Each path is a new rotation, seen through one point. The rows after it are directions, each followed by how far the rotation turns it, in degrees a step (0 if it stays put).
Each turn is a multiple of 5 degrees from 10 to 175, or 0.
Each row of a path follows its step; steps can be skipped.
path 1
step 1: [  6  -6   0  22  -8   8  -5  -2   0  -4   2   7  12  10   2  11  -1   1
  -1 -10  -1 -11 -11  -7  -3  -1   4   1   3   1  -5   9 -13  -9  12 -22
  -8   1  -1  -8  12  11  16  11  -5  -3 -15]
step 5: [ 13  -8   3  -5  12 -18 -14   7   5  11   2 -13   6   5 -23   1  -1   8
 -14  -6  -3   8  10   0  -2   4  -3  -5 -13   5   0  -6  -8  -7 -20   0
  -9   0   2  -3  -8  -3   1  -3  14  -1  -8]
step 6: [  1  15  14  -7   8   4   5  -7  -5   1  14  -5 -10  -4  -2 -21  -1   2
  -2  -2   3  11  -7  -1 -10  -3 -17   0   1  -7   5   2   0  10 -10  -4
  11   3  10  10 -11  17  10  -6 -12  -1  17]
step 8: [ 17 -18   1  -4  -6 -12   6  -1  14  -4   4  -3  -3  -8  -3   9   7 -15
  -6 -18  14  -5   4  -1  -4   6   9   5 -18  -1   1  -5   0   3   6  -1
 -25   6  -6  -3  -1  -9  -6   7   9  -7   0]
step 11: [  0   0  -3   2  -7  -8   2   2   7  -5   0   1  11 -10  -8  -1   1   8
  -5 -17  13   1 -15  -3  14 -15  13   5 -12   4   5  -7   7  -8  -3   7
  -4 -15 -17  -4   1  12 -11   5   7  -2 -22]
step 12: [ -2  -6 -10   2  13   7  -1  -6 -12  -7  -8   5  18   7 -10 -14  17  -8
 -19  -1 -13   9   3  15   8  -1  -3   5  -2 -18  -3  -8   3   4  -1  -9
   5   3   8  10   3  10  -6  -1   0  -3   5]
step 14: [ 23  -3  13 -11  -1 -13 -15   3  -2  -3  10   8 -12  -2   6   6  -5  13
  12  -7  12  12 -12  -5   1 -14  -8  -9  -9   4   6  -8   6  -8 -12 -10
  -1  -2 -11   3   1  -3  -5  -1   7   3   0]
step 16: [ -7   2   5  17   5   0   0   2  16   4 -11  -6 -12   0   0   0   4  -6
   2  10   3  -1  -3   2 -10   6  -1  -1  -9   1  -2  14 -18  18  15   1
 -18  -6  12   4 -11   5  21   5  -2   5   6]
step 17: [ 18   9  15  -3 -16  -3   3   3   8   1  10   2   9 -12   2   7  -3   1
  -7 -11  -7  -2 -17  -3 -11  -5  10 -10  -4  -7   1  -1 -21 -18   1  -1
  -4   6 -10  -8  -2 -14   1  -1  -8   9   4]
step 18: [ -5 -11  -1  -8 -11   2  20  -6 -11  -7  18  -8   4  -3 -14  -4  -1 -10
  -2  -6  -3 -11   1   2  -1   3  -6  20  -2  11  -9 -10  15 -13  -3 -13
   5   2  -1  -6  -1   9  -2  10  -6  -7   6]
[-1  3 -2  1 -1 -4 -3 -2  3  2  5  0  1  2  4 -1  1  0 -1 -6 -1  2 -3  1
  3  2 -2  0  2  0 -4  1  1 -1 -1  3 -2  3 -2  1 -1  2 -5  1  1  5  5] -> 125
[-4  1 -1 -3 -2  2 -1 -1  0  0  5 -2 -4  1 -2  4  3 -3 -5  3  1  4  0 -1
  2 -7  0  3 -3 -1  1 -1 -1 -1 -1  0  0  4  2 -1  2  1 -1 -5 -3 -2  1] -> 120
[ 1  2 -1 -1 -2 -2 -5 -1 -1  5 -2  3 -2 -5 -5  4  0  3  2  1  1 -2  2 -3
  3  2  2  2 -4 -4  0  1 -3  1 -2  0 -3  2 -8  1  0  0  0  1  1  2  0] -> 120
[-2 -5  0  2  3 -4  1 -1  1  3 -3 -1  1  4  0 -3  8  1 -4  1  5 -2  0 -4
  3  3  1  1  2 -2 -1  1 -3  0 -1 -2 -1  4  2  0  3  0  1  2  1 -2 -2] -> 100
[-2  5  3  2 -2 -2 -1  2  0  2 -4  5 -6 -5  0 -1  3 -2 -6 -1 -4 -2  1  1
  2  1 -5  1  3  2  3  0  1  4  0  1  3  0  4  1 -1 -2  2  0  0  1  0] -> 110
[-4  1 -5 -2  1 -3 -3  2 -2 -2 -2 -2  1 -2 -4 -2  0  2 -1 -2  2 -5  0  2
  3 -4 -3 -1  1 -6 -2  2  0 -3  0 -2  1 -6  2 -4 -1 -3 -3  1 -3 -1  1] -> 45
path 2
step 0: [-14  -2  -6   5   2   2  -6  -1 -10  13  -3 -19  -3  -6   2   1 -12  15
  -6  -2  -2   2   6   0  11   8  11   9   1  -5  -4   5   0   9   0  -8
  -2  -5  19   2   8   9  -6  10  15   6   8]
step 1: [  5  -3   4  -3   8  11   4   3 -11  -1  -1   3  -1 -17  -5   2  -4  24
  15 -13  -1 -19  -1   2  -5   1   9   9   3  -5  -6 -10   0  20   3  -6
  10   0   3  -7   5   3  -2   1  -3   1   4]
step 4: [  1   6  -4  14  -7  12  -7  12  -8   4   4  -4  -3 -12  -3   3 -10   7
   4 -13  -6  13  -3  -1   2  -2  -6  10 -12   1 -16   0   3   3   4   8
  22   2   7  -2  -6   9  -1   7  11  11   7]
step 6: [  0 -12  -7  -4  15  12  -6   1 -27  -6  -3  -7  -3  -7  -4   7 -11  -5
 -11  -2   4   9  -5   8   5  -3   8   4  -7  -6   5  -7   1   8  -4   3
  -7   1  11  -8   3  11   3   3   3 -11  13]
step 8: [ -3  -1  -3   8   4   9   0   1   9   8  -5   2 -15 -12  -6   1   2   8
  -6  -3   8  -5  -9  -2  -4 -19  14   8   4   7  -2  -5  -1  19   7   9
  18   4   8  -2  -6   5  -6   6  13  -7   5]
step 9: [  6  16   0  13   4  10  -3  -1  -1   5  -3 -11   9  -9  -4   6  -1  12
  -7  -6  12   9 -11  -2  -5   9  10  -6  -3   3   2 -14   1   9   4   8
  -4  -4  22   0  17   1  -2  -9   6   1   4]
step 12: [  3  -5  -3   6   5   9   2   6 -11  14  -6   4  -7 -21  12   8  -6   8
 -12   3  15  11  -2   0  14   3   4   2   5  -3  13   0  -3  16  -4   8
  -2   1   3  10  -9  12  -6   3   5   4  -4]
step 14: [-12 -11   0   2   2  -9   2  -1  -3 -10  -6  -4 -10  -7   0  -9  11  15
 -12  -1   7  -6  -8   1   5   1   6  -2  11  -3 -13  -5   3  23  -3  -4
  -3  13  12  -2  10  -5  -8   2   7  -4  13]
step 18: [ -9  -1  -9   9   2   5  -6   6 -14  -4  -4  -7  -2  -2   9   6  -2  10
  -7  -9  -1  18  -4  -1  13  14  -2   2   2  -8 -12  -8   3   6   4  -2
 -18  -3  11   3   3   3  -8   8  16  13   6]
step 19: [ -2 -10  -2  -7   7  12   5  18 -23 -10   3   6  -5 -22   2   2  -3  15
  10  -2   0  -8  11   5   5   3  -1   9   6   2  -3  -7   3   9   3   8
   2   2  -1   9   2   6   1   9  -1   3   5]
[ 0 -4 -2 -4 -2  1 -1 -1 -5 -4  1 -4  0 -2  3  3 -1 -2  0  1 -3  4  2  4
  2  0 -2  0  2 -5  3  5  0  2 -1  2 -1 -1 -2  5 -3  1  0  4  1  1 -3] -> 55
[ 2 -3  2 -1 -2 -2  2 -1  3 -3  3  1  0  1 -1  1  2  0  1  2 -2 -4  1  2
  1 -7 -3  1  0  1 -8  2  5  4  0  3  3  2  2  4 -2 -4  0 -1  1 -2  0] -> 120
[-1  2 -3 -1  4 -1 -3  0 -1 -3  5  0  0  4  1 -4 -1 -2 -4 -1 -3  2 -2  0
 -1 -1 -2  0  1  7 -2 -1  1  4 -4  0 -2 -3 -4  0  2  1 -5  2 -3  1  2] -> 95
[-1  1  4 -5  0  0  3  2  0  1  1  0 -2 -2  0  3  1  1 -5 -2 -7  2  2 -5
  0 -1 -5  3 -1  1  0 -3 -4  2  3  1 -2  0 -2  1  3  1  3 -5  2  2 -4] -> 45
[ 4  0 -1  0  1  1 -2 -3 -1  2  1 -8  1 -1 -3  1 -5 -2 -2 -2  1 -3 -3 -4
  1 -1 -2  2  1 -2 -1  3 -1  2 -2 -4  6 -3  1 -2 -3  0  3 -3 -2  0  1] -> 10
[-1  3  2  0  0 -1  2 -1  1  6 -1 -2  1 -3  2  0  2  0 -2  1  1  4  4 -1
 -1 -2  0  4  0  6  0  7  2  0  1  2  1  2  1 -2 -3  3  0  5 -3 -1 -3] -> 85
